In the rows, zero is written as 128.
Each path below is one point turned by a fixed rotation once a step. After each direction that follows a path, write how fast that rotation turns it, in degrees per step (0 if it stays still).
Each turn is a multiple of 5 degrees from 10 to 175, or 0.
Each row of a path follows its step; steps can be skipped.
Rotation 1:
step 0: [134 129 129 127 130 127 123 134 131 121 126 124 118 136 129 128 138 132
 127 126 128 134 130 125 132 126 129 126 115 127 133 126 131 127 120 140
 134 132 123]
step 1: [129 121 133 120 121 126 132 122 133 131 138 126 134 135 122 126 128 127
 133 129 130 126 129 128 131 132 116 123 127 131 131 122 120 134 127 121
 122 123 119]
step 2: [124 131 124 122 134 135 131 132 130 132 121 129 127 126 134 131 133 124
 131 124 135 123 133 126 116 125 126 125 140 133 128 131 129 121 122 122
 123 133 129]
step 3: [138 133 125 124 131 129 132 127 133 126 127 124 122 130 122 128 124 140
 125 128 129 132 128 128 124 115 125 129 123 128 132 131 134 128 129 134
 143 131 127]
step 4: [127 121 137 119 127 124 131 127 133 127 132 127 126 128 122 130 123 134
 133 130 139 116 123 126 136 137 122 134 128 122 130 127 125 128 134 127
 121 123 131]
step 5: [120 134 123 132 136 130 134 134 125 129 118 134 121 128 135 128 132 124
 128 123 137 128 132 121 131 135 123 123 124 133 128 129 123 127 118 130
 125 135 129]
step 6: [139 134 125 132 125 126 129 127 121 129 131 119 132 127 123 135 123 133
 125 127 128 136 126 126 128 121 117 123 126 133 134 130 126 127 128 129
 132 125 115]
step 7: [132 123 139 118 134 134 120 133 131 128 131 122 134 121 134 133 127 132
 132 132 137 124 126 132 125 136 126 133 135 127 127 129 135 131 129 124
 121 125 126]
step 8: [120 132 124 130 128 138 135 135 131 124 124 130 118 131 134 122 129 134
 127 126 136 132 125 129 126 130 131 127 126 133 128 122 127 136 119 124
 140 128 133]
step 9: [132 126 128 131 114 122 138 129 125 130 129 121 124 132 124 133 119 133
 126 123 129 128 123 125 123 125 129 130 123 128 135 138 120 127 135 122
 124 122 124]
step 10: [123 130 128 123 137 124 124 131 128 134 123 132 133 120 135 127 123 132
 131 127 133 128 135 137 127 138 125 130 127 124 124 141 131 130 133 128
 121 133 126]
[130 129 129 127 125 127 125 126 127 129 130 129 126 124 129 128 128 131
 126 127 128 125 131 127 127 130 128 127 130 129 128 128 127 127 127 127
 125 126 131]
135
[126 130 128 127 131 124 128 129 129 129 128 127 127 130 130 127 128 130
 128 125 128 131 128 127 130 128 131 127 130 131 126 128 132 128 126 129
 127 130 129]
135
Rotation 2:
step 0: [119 120 134 129 124 123 130 128 130 131 128 126 133 126 130 119 121 117
 121 128 127 128 121 131 140 134 139 116 132 129 128 133 134 135 129 135
 130 128 132]
step 1: [119 125 129 124 135 122 129 130 117 127 130 119 127 117 121 130 134 125
 134 121 126 131 132 126 127 129 130 125 128 125 128 136 132 124 134 143
 133 126 140]
step 2: [135 120 128 125 125 123 123 127 126 115 134 134 136 134 124 121 133 118
 131 121 130 134 132 136 129 126 121 130 124 126 125 132 131 122 134 140
 122 127 124]
step 3: [138 122 133 123 131 123 126 133 122 131 136 131 120 132 137 127 134 129
 120 125 121 128 130 129 145 120 128 131 125 124 125 134 128 125 123 132
 131 120 124]
step 4: [128 120 128 119 125 129 132 129 117 129 119 130 124 129 126 137 120 128
 128 123 135 122 122 127 137 119 127 125 140 128 115 131 127 126 132 131
 121 121 125]
step 5: [119 123 122 122 136 130 130 131 124 134 124 132 131 126 127 126 131 129
 126 124 138 129 130 132 133 121 139 135 125 132 135 117 124 115 136 132
 121 124 125]
step 6: [131 115 129 127 133 139 124 131 125 133 116 135 133 127 137 121 132 119
 123 138 125 124 126 127 130 130 123 123 128 133 130 126 130 118 134 133
 134 134 127]
step 7: [124 139 132 126 126 132 132 133 132 129 124 127 114 121 128 126 138 124
 127 129 128 122 131 121 137 125 118 118 127 132 130 130 133 118 135 134
 124 132 127]
step 8: [126 125 132 123 122 133 132 126 130 127 134 139 131 127 125 137 123 127
 124 116 126 127 123 117 128 134 121 130 116 132 127 131 133 116 135 125
 120 132 128]
step 9: [133 129 135 135 125 125 129 138 123 133 135 139 125 138 138 139 133 127
 125 122 135 123 131 128 127 139 130 126 127 132 134 123 126 125 136 128
 133 122 131]
step 10: [135 128 138 126 124 135 131 123 126 138 123 137 115 123 126 125 122 125
 126 116 130 129 132 131 120 132 129 123 133 122 123 120 125 128 131 132
 137 129 123]
[128 129 125 125 125 129 126 128 130 126 127 126 129 126 128 127 131 127
 129 128 128 127 127 126 130 132 126 129 126 126 131 131 130 128 129 129
 129 127 131]
60
Rotation 3:
step 0: [124 122 132 135 117 135 134 130 121 139 121 132 124 137 135 131 133 131
 127 120 121 125 124 110 130 138 126 128 124 122 128 134 134 124 131 123
 125 132 136]
step 1: [128 128 125 117 125 132 134 117 128 127 128 131 135 130 138 128 121 134
 113 134 139 127 127 124 127 118 128 125 126 129 126 127 135 131 117 127
 124 144 131]
step 2: [134 143 139 131 128 129 139 118 126 127 137 133 133 129 120 135 121 131
 135 128 133 135 129 126 124 125 130 119 132 121 120 128 115 128 129 125
 125 123 134]
step 3: [120 121 128 128 129 122 127 120 120 132 133 125 135 138 123 124 127 124
 122 122 117 120 117 125 124 135 132 135 130 124 123 121 121 124 136 117
 137 130 136]
step 4: [127 122 119 117 124 138 135 123 120 121 123 140 134 130 127 128 129 120
 127 132 120 121 130 128 131 128 133 118 133 141 127 125 137 126 126 121
 116 127 124]
step 5: [133 136 139 130 128 135 127 116 123 128 121 131 117 132 130 132 130 132
 123 123 120 146 128 123 135 136 117 119 129 128 125 133 127 126 123 124
 125 130 129]
step 6: [129 130 125 120 128 132 136 115 126 127 133 115 127 133 127 127 126 122
 123 124 133 121 123 112 121 127 119 132 116 127 127 121 130 128 122 135
 138 129 136]
step 7: [121 134 118 126 129 129 137 135 123 130 141 135 128 133 129 138 123 127
 134 131 127 122 129 121 119 130 136 117 125 124 128 134 122 125 123 119
 117 134 132]
step 8: [121 122 136 136 125 129 133 115 125 127 124 142 125 129 129 126 129 127
 120 132 124 131 122 126 136 123 133 133 137 118 129 131 120 119 121 118
 135 137 132]
step 9: [135 127 136 122 112 135 135 122 119 125 123 131 135 131 130 125 131 126
 126 123 137 128 126 126 116 126 130 120 134 133 123 114 136 126 132 126
 133 125 134]
step 10: [127 134 126 126 127 119 133 121 123 128 135 125 134 140 123 139 125 138
 125 126 121 129 128 128 132 143 120 118 132 138 120 128 125 134 127 127
 122 138 129]
[127 126 129 127 127 129 128 130 126 124 127 127 127 128 126 129 128 129
 128 128 126 129 126 130 128 129 134 129 132 130 130 125 126 127 128 128
 130 127 128]
70
Rotation 4:
step 0: [124 121 120 128 133 136 132 125 124 132 122 126 132 126 130 134 127 121
 133 132 126 130 126 138 134 126 135 126 133 131 129 137 131 132 130 129
 120 118 135]
step 1: [122 132 133 133 124 133 131 125 130 129 121 125 137 127 130 131 126 133
 130 135 116 127 138 126 135 128 124 118 128 120 138 132 127 130 132 127
 129 129 126]
step 2: [128 127 128 119 131 129 134 128 132 118 133 125 138 124 129 131 133 135
 128 119 129 132 125 127 125 122 114 127 126 120 132 130 131 135 124 131
 133 128 126]
step 3: [132 123 126 129 126 135 127 131 122 121 126 132 128 123 127 129 118 129
 125 125 127 126 127 136 119 121 125 135 125 130 128 140 123 129 124 138
 124 118 131]
step 4: [126 129 132 132 125 130 124 130 138 133 124 126 132 131 131 132 114 135
 130 121 125 114 132 131 131 131 136 131 130 125 133 125 127 132 132 134
 125 123 128]
step 5: [133 126 131 129 129 121 136 122 139 127 120 125 130 131 135 132 132 131
 134 125 125 121 118 125 132 129 122 128 132 127 127 129 134 136 121 130
 131 133 139]
step 6: [127 115 140 130 135 134 135 130 123 124 121 131 127 130 133 125 141 124
 126 130 125 127 128 127 126 119 129 130 129 128 130 135 125 129 130 135
 132 122 132]
step 7: [122 126 125 128 119 134 125 133 129 132 131 128 134 129 137 135 132 127
 130 127 127 126 136 133 120 130 138 126 122 124 139 131 125 133 131 129
 140 123 130]
step 8: [132 128 116 124 129 133 133 130 131 132 123 128 136 128 130 143 121 132
 131 130 130 135 121 127 128 122 127 124 138 127 133 123 127 135 122 125
 131 127 132]
step 9: [125 131 131 131 136 132 135 131 121 127 125 127 134 123 130 126 121 124
 133 133 120 122 126 130 134 121 114 135 137 129 136 133 129 125 130 128
 127 123 129]
step 10: [121 127 134 123 133 134 131 121 135 129 137 127 137 125 133 128 125 126
 125 120 119 124 129 137 129 132 126 124 120 121 128 137 133 130 133 133
 131 124 126]
[130 127 130 129 126 125 130 129 128 129 126 129 129 131 126 127 130 128
 129 128 128 128 126 127 127 128 132 131 127 130 127 126 127 129 131 129
 131 128 133]
45
[127 129 126 129 129 131 124 131 125 128 128 127 131 128 128 131 130 128
 127 124 128 127 128 129 127 130 131 127 127 130 125 129 126 127 127 130
 127 130 129]
95
[131 129 129 128 131 127 127 128 130 132 129 129 127 126 132 126 125 126
 131 127 127 126 127 128 128 128 127 128 128 129 124 128 129 127 130 131
 127 128 128]
65
Rotation 5:
step 0: [131 138 130 125 132 131 132 129 136 128 126 135 128 133 124 125 133 129
 136 133 117 135 120 134 124 129 130 139 133 128 134 123 124 135 116 125
 122 125 133]
step 1: [132 131 131 133 130 121 129 126 128 123 132 126 132 133 136 118 124 133
 135 127 124 123 135 125 121 115 124 129 129 133 142 129 128 129 116 126
 125 124 133]
step 2: [128 135 136 134 130 121 125 126 127 127 127 131 128 133 129 131 125 141
 142 130 124 126 121 122 137 128 133 127 137 132 127 116 123 127 123 128
 122 131 127]
step 3: [132 128 141 133 126 126 129 137 131 130 126 131 123 136 136 127 119 129
 135 131 125 117 128 131 130 132 124 141 128 125 128 132 128 123 118 123
 131 124 135]
step 4: [127 122 131 128 126 121 132 126 143 135 131 135 133 138 134 129 136 130
 136 121 120 122 126 131 131 121 126 130 128 127 128 121 128 128 126 123
 117 123 125]
step 5: [137 124 133 126 128 115 117 143 132 127 137 125 129 125 126 123 126 130
 139 127 122 121 129 127 127 125 123 132 138 127 130 127 133 127 126 125
 128 132 125]
step 6: [129 125 137 124 133 123 119 136 135 126 124 133 122 131 134 139 136 127
 129 125 125 127 121 121 134 130 122 124 133 135 131 127 125 131 126 122
 121 124 139]
step 7: [133 121 131 123 133 122 126 138 139 127 125 132 129 129 132 127 132 122
 130 142 128 120 123 128 125 125 131 135 127 124 138 122 122 133 118 130
 131 125 123]
step 8: [132 132 130 125 134 132 129 132 133 129 128 135 126 122 130 122 139 134
 132 134 120 127 133 127 124 123 129 126 139 128 138 126 127 128 125 114
 115 128 132]
step 9: [140 130 136 126 136 117 127 129 130 120 134 126 124 127 135 128 121 131
 126 128 128 125 124 127 120 124 137 127 132 138 133 121 128 128 116 130
 123 130 132]
step 10: [132 126 133 127 124 133 127 124 131 125 128 134 127 134 131 127 127 130
 130 140 123 129 127 119 142 122 133 135 140 129 129 122 123 124 117 123
 127 125 137]
[129 128 127 127 130 127 131 128 127 126 127 128 128 129 129 131 125 128
 124 123 127 127 126 130 127 129 126 129 126 129 130 130 128 129 127 126
 127 125 130]
130
Rotation 6:
step 0: [128 128 118 125 134 124 124 132 116 128 126 130 124 129 134 124 131 123
 126 130 129 118 130 131 127 126 130 126 131 120 122 129 138 135 131 129
 126 119 129]
step 1: [132 120 127 129 137 118 133 137 124 134 123 130 124 125 131 124 126 132
 127 124 133 127 123 136 131 133 122 132 126 132 125 129 128 134 124 126
 124 129 136]
step 2: [133 121 124 129 126 127 134 137 116 123 121 126 130 126 124 132 128 128
 132 136 132 131 128 133 127 120 139 135 130 128 130 133 133 129 126 134
 126 129 133]
step 3: [137 129 126 128 135 137 124 132 122 133 124 126 136 128 133 124 126 124
 125 132 128 126 118 129 131 129 132 133 134 127 120 128 132 126 126 124
 135 132 137]
step 4: [126 129 121 133 125 125 128 134 119 135 123 128 131 127 129 121 134 119
 121 131 125 127 120 126 126 129 126 132 125 128 125 135 124 124 130 140
 121 129 131]
step 5: [131 118 132 121 129 131 125 127 119 134 131 132 128 133 127 128 132 128
 130 125 133 124 126 132 122 128 129 137 134 121 124 138 120 128 127 127
 122 128 134]
step 6: [127 125 122 126 128 129 127 130 121 120 127 132 128 130 133 121 130 140
 119 132 138 129 126 126 133 126 130 128 133 130 117 129 127 127 135 134
 123 130 134]
step 7: [124 123 126 128 134 126 118 139 118 125 129 125 134 132 135 125 131 129
 129 127 132 128 127 135 123 129 124 139 124 123 125 124 135 126 134 131
 128 131 125]
step 8: [128 124 120 131 134 121 129 132 118 128 129 136 123 120 127 120 128 126
 129 123 129 122 127 127 128 126 131 133 138 122 125 122 131 126 120 130
 123 132 130]
step 9: [129 129 128 128 133 130 126 138 117 130 119 124 124 124 135 130 126 126
 127 126 133 124 131 128 135 128 129 131 129 125 126 136 131 143 128 129
 122 125 133]
step 10: [129 119 117 124 136 123 137 133 119 131 120 122 129 132 129 123 127 128
 127 134 133 132 118 130 127 124 128 133 128 132 128 130 126 129 126 122
 129 130 130]
[128 130 126 133 127 128 124 128 128 130 129 129 129 126 130 128 129 125
 128 128 125 125 127 127 129 128 127 130 131 125 130 127 128 127 128 128
 129 127 127]
85
[129 128 129 131 129 126 130 126 127 130 126 129 128 130 127 131 129 127
 125 132 128 127 128 129 128 127 128 128 126 128 130 126 130 131 126 127
 130 129 132]
40
Rotation 7:
step 0: [129 134 130 126 145 131 126 138 132 124 125 131 128 135 132 136 125 118
 132 130 131 120 119 125 137 127 128 132 127 134 131 120 126 116 128 124
 137 130 135]
step 1: [127 131 127 127 141 131 118 131 140 129 114 129 134 129 124 123 129 132
 127 126 135 129 127 124 133 132 121 124 120 130 126 127 113 134 128 116
 125 130 134]
step 2: [135 121 123 141 132 134 120 130 132 134 121 132 130 127 118 135 124 135
 136 132 128 120 131 130 115 127 128 127 125 121 118 127 124 123 124 125
 118 133 132]
step 3: [126 119 139 128 142 135 131 136 133 130 133 131 126 127 130 135 119 127
 133 133 136 130 117 132 114 127 128 128 134 129 128 137 130 123 128 130
 128 137 133]
step 4: [136 122 130 126 138 134 131 135 126 128 119 129 120 125 125 131 123 129
 124 118 137 131 124 124 131 134 125 132 127 134 136 122 119 130 135 129
 134 146 124]
step 5: [130 134 135 135 128 136 122 120 132 128 114 129 124 120 127 133 123 128
 126 131 123 120 122 124 135 133 123 125 123 134 120 120 131 127 125 125
 122 143 127]
step 6: [126 125 131 135 125 117 123 136 134 124 123 130 132 134 132 134 113 130
 139 141 132 127 122 120 128 126 125 128 122 129 129 130 133 128 125 122
 120 138 133]
step 7: [130 118 133 121 137 122 122 136 125 130 121 136 119 134 127 142 129 128
 129 138 123 131 128 130 125 125 129 129 123 128 134 130 117 123 133 117
 133 132 131]
step 8: [130 131 129 117 138 140 124 124 130 125 120 133 129 130 126 126 122 125
 122 132 139 119 129 131 126 123 129 127 118 130 122 128 119 114 127 123
 131 136 122]
step 9: [134 131 128 135 138 137 124 140 140 129 129 126 138 131 126 134 130 132
 134 121 133 123 127 118 130 124 125 124 116 135 121 128 134 123 125 127
 128 136 132]
step 10: [129 126 136 135 142 127 120 133 134 136 119 128 134 130 128 135 124 128
 133 124 124 134 126 133 124 126 131 118 130 125 133 133 121 136 128 127
 114 139 130]
[130 129 129 128 130 128 129 131 127 129 127 129 125 129 126 125 128 129
 127 127 127 131 127 129 131 126 129 127 129 126 131 130 125 132 130 125
 129 128 128]
115
[126 131 125 128 132 128 126 129 128 129 130 131 131 129 130 129 129 127
 127 128 127 127 129 125 127 125 129 128 127 128 126 129 124 128 127 129
 128 126 127]
45
[129 127 127 128 132 130 127 128 129 130 128 128 130 130 128 124 129 129
 131 125 128 129 128 131 125 129 126 125 129 127 129 125 129 127 126 128
 129 126 128]
45
[126 128 132 127 129 130 128 127 130 130 129 128 126 126 129 130 132 128
 127 129 124 129 126 128 128 128 127 126 128 130 125 129 129 128 128 126
 130 126 130]
160
Rotation 8:
step 0: [130 119 127 128 131 128 132 133 124 125 123 124 125 115 126 124 140 122
 139 126 126 127 115 130 130 136 127 142 125 121 133 139 131 132 127 129
 128 127 128]
step 1: [130 121 131 124 128 115 136 126 121 122 128 122 136 116 132 126 124 128
 129 127 120 123 127 142 121 125 127 131 133 126 122 136 133 136 128 133
 131 127 118]
step 2: [133 113 122 120 133 118 122 129 119 136 124 122 127 129 124 121 136 126
 124 129 127 120 126 133 116 124 130 128 122 126 123 137 121 132 132 125
 126 133 131]
step 3: [133 122 125 134 129 124 132 131 127 126 126 126 137 120 122 138 138 123
 127 121 129 122 119 131 122 133 133 141 125 130 133 140 123 135 129 127
 128 118 133]
step 4: [119 124 125 131 133 113 126 126 124 126 130 125 138 123 125 128 130 123
 129 120 118 119 131 140 121 126 119 128 126 129 125 130 132 125 129 138
 131 117 125]
step 5: [129 113 126 130 128 124 130 120 124 129 130 125 129 128 122 122 135 122
 123 124 134 120 138 123 115 128 128 125 122 123 122 141 119 121 128 128
 133 125 126]
step 6: [126 124 123 129 121 124 133 119 133 126 132 117 131 126 129 139 139 125
 130 125 129 120 127 128 121 136 124 133 124 138 138 135 123 128 141 125
 127 122 128]
step 7: [121 132 123 142 133 117 128 116 126 126 125 121 129 123 129 117 129 127
 127 126 126 122 124 126 117 127 118 132 121 136 128 126 134 124 128 130
 135 119 123]
step 8: [131 117 128 138 125 130 134 123 131 127 122 124 125 124 136 120 128 117
 134 125 127 126 138 123 114 132 128 122 117 129 129 133 120 127 129 135
 135 132 127]
step 9: [128 126 131 129 118 134 132 119 130 120 124 113 130 129 132 124 140 127
 132 127 127 124 129 136 121 138 127 133 117 134 130 131 138 128 137 123
 123 129 130]
step 10: [126 124 125 125 129 125 130 119 123 129 118 122 127 116 130 116 125 133
 126 123 120 126 121 120 124 135 122 133 120 135 135 133 141 129 124 131
 136 130 125]
[126 129 129 127 128 129 130 127 128 129 129 128 129 126 131 127 127 129
 127 126 132 125 126 131 132 128 127 131 128 129 129 126 130 129 130 129
 128 125 129]
120
[129 130 126 127 127 129 127 131 129 130 128 130 127 127 125 128 129 128
 127 125 128 130 126 128 127 132 126 131 128 132 128 129 129 127 130 124
 126 128 128]
110
Rotation 9:
step 0: [130 125 139 127 129 127 131 128 128 125 129 133 125 127 132 130 127 123
 128 126 131 120 124 128 128 129 135 118 116 131 122 126 132 141 137 129
 134 134 136]
step 1: [122 127 122 122 124 123 126 127 138 122 136 120 136 136 136 124 130 125
 134 126 118 122 135 126 133 124 133 131 131 124 128 129 131 136 125 128
 136 131 129]
step 2: [139 132 128 130 113 124 119 120 129 125 125 125 121 129 129 130 123 132
 132 127 127 129 130 124 116 120 131 127 131 129 121 129 131 131 125 129
 126 134 119]
step 3: [131 134 127 128 129 128 131 126 140 130 133 132 123 124 132 138 126 123
 119 122 128 132 131 113 133 127 126 124 129 129 129 127 129 124 133 118
 128 136 130]
step 4: [127 126 121 124 127 126 128 139 133 132 135 120 129 126 126 125 133 138
 126 127 128 129 121 119 129 129 135 127 115 122 119 132 130 123 133 133
 130 131 123]
step 5: [127 122 121 139 114 127 130 129 129 120 128 132 130 122 134 122 134 137
 127 129 127 126 132 125 135 127 121 124 125 132 130 125 133 126 118 131
 124 134 130]
step 6: [135 136 131 129 128 121 121 129 133 134 127 128 126 123 131 129 140 131
 123 134 132 126 123 134 132 115 125 123 125 127 127 124 123 135 126 118
 125 126 131]
step 7: [126 129 130 127 131 125 135 137 125 126 133 119 128 127 127 137 122 132
 120 135 129 129 126 128 135 121 130 128 135 133 124 131 138 132 128 132
 134 136 138]
step 8: [129 123 131 130 124 131 121 133 123 129 118 115 135 118 138 124 130 128
 132 129 124 131 134 124 130 129 139 131 130 133 128 131 123 129 129 123
 130 135 126]
step 9: [128 134 130 129 129 124 125 118 126 118 123 126 136 134 126 122 123 127
 125 121 133 134 125 123 132 121 130 114 126 130 126 131 126 130 126 125
 118 134 132]
step 10: [126 139 122 134 135 127 135 125 130 127 128 122 133 130 129 135 132 132
 129 129 126 127 133 127 131 115 127 131 133 119 122 132 127 116 134 123
 129 128 121]
[127 128 132 127 127 126 124 131 132 129 127 126 129 128 126 127 131 126
 128 131 128 128 129 129 127 129 129 129 128 127 126 129 124 126 128 127
 128 126 125]
160
